Each path is a new rotation, seen through one point. The rows after it are directions, each followed by how far the rotation turns it, in degrees a step (0 if it stays put).
Each turn is a multiple of 5 degrees from 10 to 175, or 0.
Each row of a path follows its step; steps can be skipped.
path 1
step 0: [-18  24  23   2  -6 -25   1   6  33  -3  -4   9  -5 -30 -20 -25  61  -8
  -7 -41   5 -32  16 -21  -4   0 -39  20  14   6  14  39  46 -25  24 -13
 -15 -11 -27  -4  -7   5  -6  14  -4  12  -6]
step 1: [-10  45  29   7 -26  10 -27 -55  -2  -4 -12  23   7 -13  -2   7  18  15
 -23  31  19   4 -47   6   7  -3  -8 -26 -37   4 -19  13  -3 -15  -8 -12
  -6   4 -45 -33   6 -26 -12  -2 -26 -23   5]
step 2: [-14  28  13  -6 -36 -23  -2  -8  29 -31 -29   4  25  29 -39 -18  25  19
 -10 -26   8  29  -3 -32 -17   4 -23   8  23 -44  -2   0  16 -13  15  25
  26  28  21 -16 -23 -21  26  -9  15 -12  -4]
step 3: [-24  32   6   0  -2   0   7 -19  17   7 -10  24  12  -3 -11  -3  -1  25
  18  -6  16   4 -48  14   2 -31  -8  -7 -38   5  33  59  17   2  20  13
 -43  -9  42 -32  -4  18 -27  20  -5  20  -5]
step 4: [  1  25  15   0 -50  -1   8  22   4  33 -16 -14  15   6 -35   1  43  -8
   7  -1  26 -15 -33 -26  10  -9 -11  22 -12  -4 -20 -24 -11  -2 -25  24
 -25   6 -14   2 -64 -27 -19 -16 -12  12   5]
step 5: [  1  49  -3  25 -33   9  44  12  23 -28  -5  -3  18  22  18 -22  11   5
 -17  15  -1  -9 -20 -12  16  24   7 -38   2  16  25  18  16  -9   7  -1
 -39   4  31 -30  -1  10  37 -30 -23 -28  -7]
step 6: [-50  48 -14  29  -9 -17   2  -8  19  14  10 -25  -4  -3   6 -21  51  21
 -12 -36  22 -13   2   8  -9  -1 -31  18  29  21 -10  10  21  -3   0 -32
  -8   7  -2 -11 -29  -1 -47  12  14  18  -7]
step 7: [-23  33  -3  24 -42  17   8 -21  -9  13 -16  27   6  11 -14  -5  10 -18
  -5  14   0 -14 -19 -11  14 -12  -3 -43 -42  16 -12  11   2  25  31  -6
   5  15 -54 -53   0 -25  10 -24  19   2  11]
step 8: [-11  -2  11  10 -31 -32   0 -11  30 -38 -17  14   6  18 -26   0  18   2
  29 -24   1  10   9 -27  -8  29 -23 -18  43 -29  -8  24   3 -15  21  -8
  -9  43  -5 -27 -41  16 -22 -12 -30  -7 -16]
step 9: [-13  57   3  11   4   6  10   4 -18  16 -11   5  14 -20  -9 -22   5  58
  32   1  15  17 -24  34  16 -20 -13 -25 -36 -15 -34  28   3 -18  31  15
 -16 -11   1 -33  -1  25 -19   4   0  -7 -22]
step 10: [ 27  40 -32 -21 -61 -12  -1 -17  23  36 -25  -6  42   0 -52   3  22   3
  21 -20  -8  -7  -2 -35   3  16   2   7  -9  19   4 -14  -8   8 -14  16
   8  17  -3  -4 -31  -2 -18 -12   9  -3 -22]
Speeds:
[ 12   1   4 -18   1  -6  -1   2  11  -6   0   5   2   0  11   4   1   6
  -7  -4  -5  11  -7  -6  -6 -11   0   0 -15   8  -6   1  -5  -4  -2   8
  -1   3   6   4 -10   0   0   5   8  -2  -5]
45
[  0  -3  -1   3 -14 -16   0  -3   2   3  -2  -2  -5  -2  -4   3   1  -5
  -3  -4  10  -1  16   5  -5   8 -10   4   7   2  -4   4  -9 -11  -7  14
  -1   2   1   8  -5   2  -2   2  10   3  11]
175
[ -5   4   4   8  11  -5   0  -4  -5  -7   5   3  -3 -17  14  -5  -3  -6
   4   1  -1  -3  -8  13   0   1  -5  10  -3  -4   2   6   7  -7  -2   0
  -1   2   4   3  -9   4 -17   4  -1   5  -8]
130
[  9  -5   8  13  -7   0 -11  -2 -14  -5  -6  -1   4  -3  -6   2   0 -13
  -4  -1  -3   5   1  -7   1  -3   3   0  -7  14   3   5 -10  -2  -8  -4
   6  -4  -2  -3  -9  -7   0  -8  -9   4  -8]
115
[  8   5   1  -4   1  -6   7   0   9   1 -12  -9   5  -4   1   5  -4 -12
   6  -4  -7  -2   5   5  -5   4  -1  -6  -3  -4  20  13  11   8   2  -3
   4   4  -4   8  -3  -2   8  -6   3  -6  -2]
140
[  2   7   0  -2  -2   3  -3  -4  -2  -9  -2   8  -4   0   0   7  -2  -8
   6   4   2  -3   1  -6 -12  12  14   2  -1  -4   4 -18   4  -7   7   1
  -4 -10   2  -7  -7  -3  -3 -11  14  -5   0]
125
path 2
step 0: [ -3   2 -41 -35  11  -8 -27  12 -27  26  43  16  -5 -25  31  49   6 -52
  -9   9  15  14  -1  25   2  -5 -10   5  14  13 -13  21  -2 -24   7 -12
 -12  54  -4   6 -11 -31  -5 -26  -4 -21  33]
step 1: [ -2 -18 -22 -32  -3  23  19  16  -5  17   0  -1   8   2  18  11  23 -12
  25 -42 -18  34 -22  -6   9  56 -60 -45  -9   3 -14  10  30  27  -8 -14
 -29 -20  -2  23   7  13  14 -13  -7  19  28]
step 2: [ 11 -60  12  18  13 -17  11 -17 -21   7   7  -8 -13  16  44  -1  49  19
  -9 -16  33  14   1  23   8  36  -1 -22  -5 -18 -28 -34   3 -61  -3 -17
  14 -20   9  -9 -19   3  23   1 -13  -7 -24]
step 3: [-27  12 -27 -21  -3 -32 -46  -7 -15   6   0 -18  20 -24  24  13  23  41
   4 -35  -6 -12  -3 -12  34 -11  16 -16  -8   8 -14   5  17 -18 -41 -19
  10  54  35  -9 -33  -7 -19 -36  10  -6 -17]
step 4: [-19  12 -31   1  -3 -48  -8  57  -8  27   7 -19 -17  19  -4  11   0  44
 -19   2 -21  14 -18  28 -10  21 -33  -2  13   1   0  28  45  -5 -19  -5
   2 -14   4  50  10  34 -15  18  19 -20  15]
step 5: [-12 -24  10   2  25 -17 -16 -15 -17 -13  53  23  -2  26   4  25   3  -6
 -32  14  19  -1 -13  33  25  29 -18 -10 -16 -15  20  -2  34  14 -36  16
  13 -20  -6 -42  23  44  17  -5  18  18 -43]
step 6: [ -9 -33 -30  15  20 -22 -12 -34 -10 -16  31   0  58 -14  29  37 -46  31
 -14  34  10   5   8 -12  -6  12 -22   6  -6  41 -13  26  -3 -13 -17  -5
  -8  36  -9  -7 -32  -6  20  -6 -18  -2   9]
step 7: [-34  24 -33  17   1  21  -1  15  -3  16   3   7 -20 -15   3  79   7 -17
 -25 -12  -6  28 -37 -31   7   4 -27 -22 -35   8  -1  19  30 -27  13  -4
  -9 -10   3  -4 -12   2  -9  24 -16 -27  40]
step 8: [ 24   3   2  37   2  -6   6  19  19 -29  31  38  17  29   9  -3   6 -26
   2 -37   6 -12 -12  34  26  43 -51 -42 -17 -20 -15 -25  15 -13 -15  -9
  35 -14   2   6 -16  -5   9 -26 -16  -9  27]
step 9: [  5  -4  -3   7 -21  10   3 -15 -28   5 -15  -9   0 -10  49 -35 -14  43
 -31  12  36   2  25 -12   8  12 -26 -39 -24 -26 -13 -21  29 -24 -49   2
  -2  48  10 -15 -12  -4  -2   4 -42   8  -1]
step 10: [-42   0  -4   0  -7 -30  -1  30  -5   4 -17 -11 -23  -9   5  47 -27  46
   8  -9   8  16 -18  -3 -33   8   1 -10 -48   3  -1 -12  -4  -7 -41 -32
  32  -3  21   6  14 -32 -49 -20  10 -31 -11]
Speeds:
[  5  -2  -2  14 -11  13   6   8  -4  16   3  -3   9   2   0  -7  -2  10
  -1   6   2   1  -7  -9   0   6   4  -2  10   5  -6   9   4 -10  -1   3
  -9  -4   4  -1  11   1  -6   4  -2   4  -1]
140
[-17   2  -2   1   3  -8   3   6   9   4   1  -5  -2   7 -13 -13   8 -16
  -9  -3  -1  -4  -9  -2  -9   6  -6   0   0   3  -6   3   6   6  -3  -6
  -1  -9   4  -2   4  -7   6   1  -4   5   5]
110
[  5 -10  -1  10   3  -5   9   0   1  -4   0  -1  -5   2  -7   7  -4  -8
   0   5   2  -7  -9  -3   4  -4   6  -8  12 -14   4   0   9  -7   7  -2
   7   4  -4   0  -2  -5   1 -18   5   7 -10]
125
[ -2  14  -3  13   2  -9  -4  -2   2  -1 -12   5   5  -3  -8   3 -14   3
  -1  10   1  -6  -3   2  11   2  -9  -8 -10   2   1   3   1  -5  -1  11
   7  -7  -1  -8  -4   2   6   7  -8  -1  -3]
25
[  1   4  -2  -7  -5   8   2   6   0  -5   0   3 -13   6  -4   9  -8   5
   2 -10  -4   7  -4   7   6   3   8  -4   7   1 -15   4   6   7  -3  11
   9 -12  -7   7  -1  -5   7   4   7   4   7]
110
path 3
step 0: [-27  15  30   5  -8  -1 -10   5  18  -2  39  28  15 -19 -17 -11 -41  16
  27 -11  48 -12 -10 -37  48 -17  25  39  10  19  18  10  -7   3  16   5
 -28   6  33 -20 -10  23  -7  -9  26  27 -15]
step 1: [ -4 -30  -7 -10  -7  14 -37   2 -45 -29 -14 -12 -48   5  22  42  10   1
  23  -5  18 -16  42   6 -16 -58 -17  18 -18 -11  13   0  20   3 -38 -13
  37  12 -14  -9   1  19 -13  13   8  -6  -5]
step 2: [ -2 -23  25  12   0 -23 -13  12   7  -7  19   4  -7  36 -14  10   0  -6
  -6 -17  -8  43 -15  12 -33  43  38 -36 -29 -10   3  17 -12 -11  34   1
  50   2   8  17 -36   2  47 -24  29  -2  -5]
step 3: [-22  35  19  17  28  -2 -14  15   9   2  11  15  13   1  24 -14 -34 -38
  26   0  22  -1 -39  14   5  -8 -30 -31  25 -27   2 -34  46  46  -7  21
 -20 -20  18 -13  36   8   9   7  10  17 -12]
step 4: [-11 -16  24  -9 -13 -30   4 -39 -43  22 -44  17 -19  39  15  -9 -33  13
 -29   3 -13  -3  37   1  23 -29 -20   1   0   4 -11  49  -9 -30  -7   0
   5 -16   3  -6  34 -19  -5  24   4  -3 -32]
step 5: [-41 -13   1  37   6 -26   2  -4   1   0  30  -4 -28 -45   1 -11  -7 -11
 -17  20  17   4   1  -1   1  -2  39  -7  25  -6  30  -8 -32 -30 -30  38
   3  26   1  39 -39  -7  20 -40 -11 -22   4]
step 6: [ 27   2  -9   2  18  66  11   8 -13  10   5 -15  -5  -5   4  37 -10 -50
  -9 -13  10   4 -11 -10 -44  -8 -22 -42  23   7  -6  31   3  29   6   8
 -14  19 -21   9  36  45   6  14 -11 -25  -9]
step 7: [  0   6  -7 -18   9 -16 -21 -50   0 -38 -13 -50   5  16 -20 -31  10  22
 -30 -18 -19  36 -17  39  10  33   0 -11  -3  -3 -13   6 -12 -22  17  14
  -3 -12  11  18  56 -29  -6  16  21  -1  19]
step 8: [ -5  25 -20  26  -1 -10  47  -4  -4  -1  28   3  29 -15  28 -30 -13  30
  37  52 -34 -24 -13  16   9   1  19   0  31  36   9 -13  22  -8 -25  -5
 -26 -16 -28  12  -3   0  24 -10 -10 -18 -31]
step 9: [ -7 -15  -3  -8  17  18  -7  11   6  -4 -37 -13   7  -2  12   5  30  22
 -41 -18  13 -35  17 -55  13  10 -23 -30  11  25  35  40 -33  -2  -9 -19
 -32  -7  -9 -11 -12  35 -35   4 -25  18 -14]
step 10: [ 23 -14   2 -52 -24  34  20  -3  -7 -57  49 -17 -27  -5 -20 -30   6  16
  -9 -21   1 -15  16   2   5  20  17  21  -8   3 -12 -16   7   5   2  43
  26  28  26  18  -1  -7 -14 -35 -12  -7  22]
Speeds:
[ -5  -9 -15  -1   1  -2   0   2   3   1   8   2   7   0  -9  14   2   1
   9  -6   0  11   9   2  -6  14 -11   4  -1  -2  -1  -2  -4  -4  -8  15
   3   0   3  -6   6   6   1   0  -1  -2 -10]
80
[-13  -7   8   6   4  -8   3   9 -10  10  -1   8  -3   9   0  -2  -2 -15
  -8  -1   5   2  -9  11  -8  -4  -4   7   1 -12 -10   2  -5   2  -2   1
   1   2   5   1   1  -9  -3  -1 -10  -5  -5]
35
[ -5   3  -8  19  12  -9   1   1  -7   2   2   5   1   2   2  -1  15  10
   0   7  -2  -1  11  -6  -2  -3   2   0  -8  -1  -1  -1   4   0   9   2
   7   7 -14  12  -2  -1   6   2  -2   0  -2]
110
[  5  -6  -2   5  13  -2  10  -3  -3   3   8  -1  -7  -5   2  -4  -7   5
  -8  -2  -6   1   6   5  -3  -3   4 -17   5  -3   4   0 -10  -4  -7  -2
  -9   1   2  -3  19   1  11   1  -4   1   8]
25
[  4  -1  11  13 -10  -9   5   5  14   7  -5 -14   6  -1   3  -2  -4   0
   2  -3  -3  -3  -4   1  -8   5   4   2  -9   2   6  -7  -4   0  -8   2
  -4   4  -2   1 -10   9  16   4  -6  -8  -5]
120
[  3   1  -5   3   4  -2  -5  -2   5   4  17   8  -5   7   7   8  -7   1
   7  12   8   0 -14  -3   4   7   1  -4   7   5  -5  -6   2 -14   7  -2
  -9   1   5   4 -10   6   1   3  -9  -2   5]
130
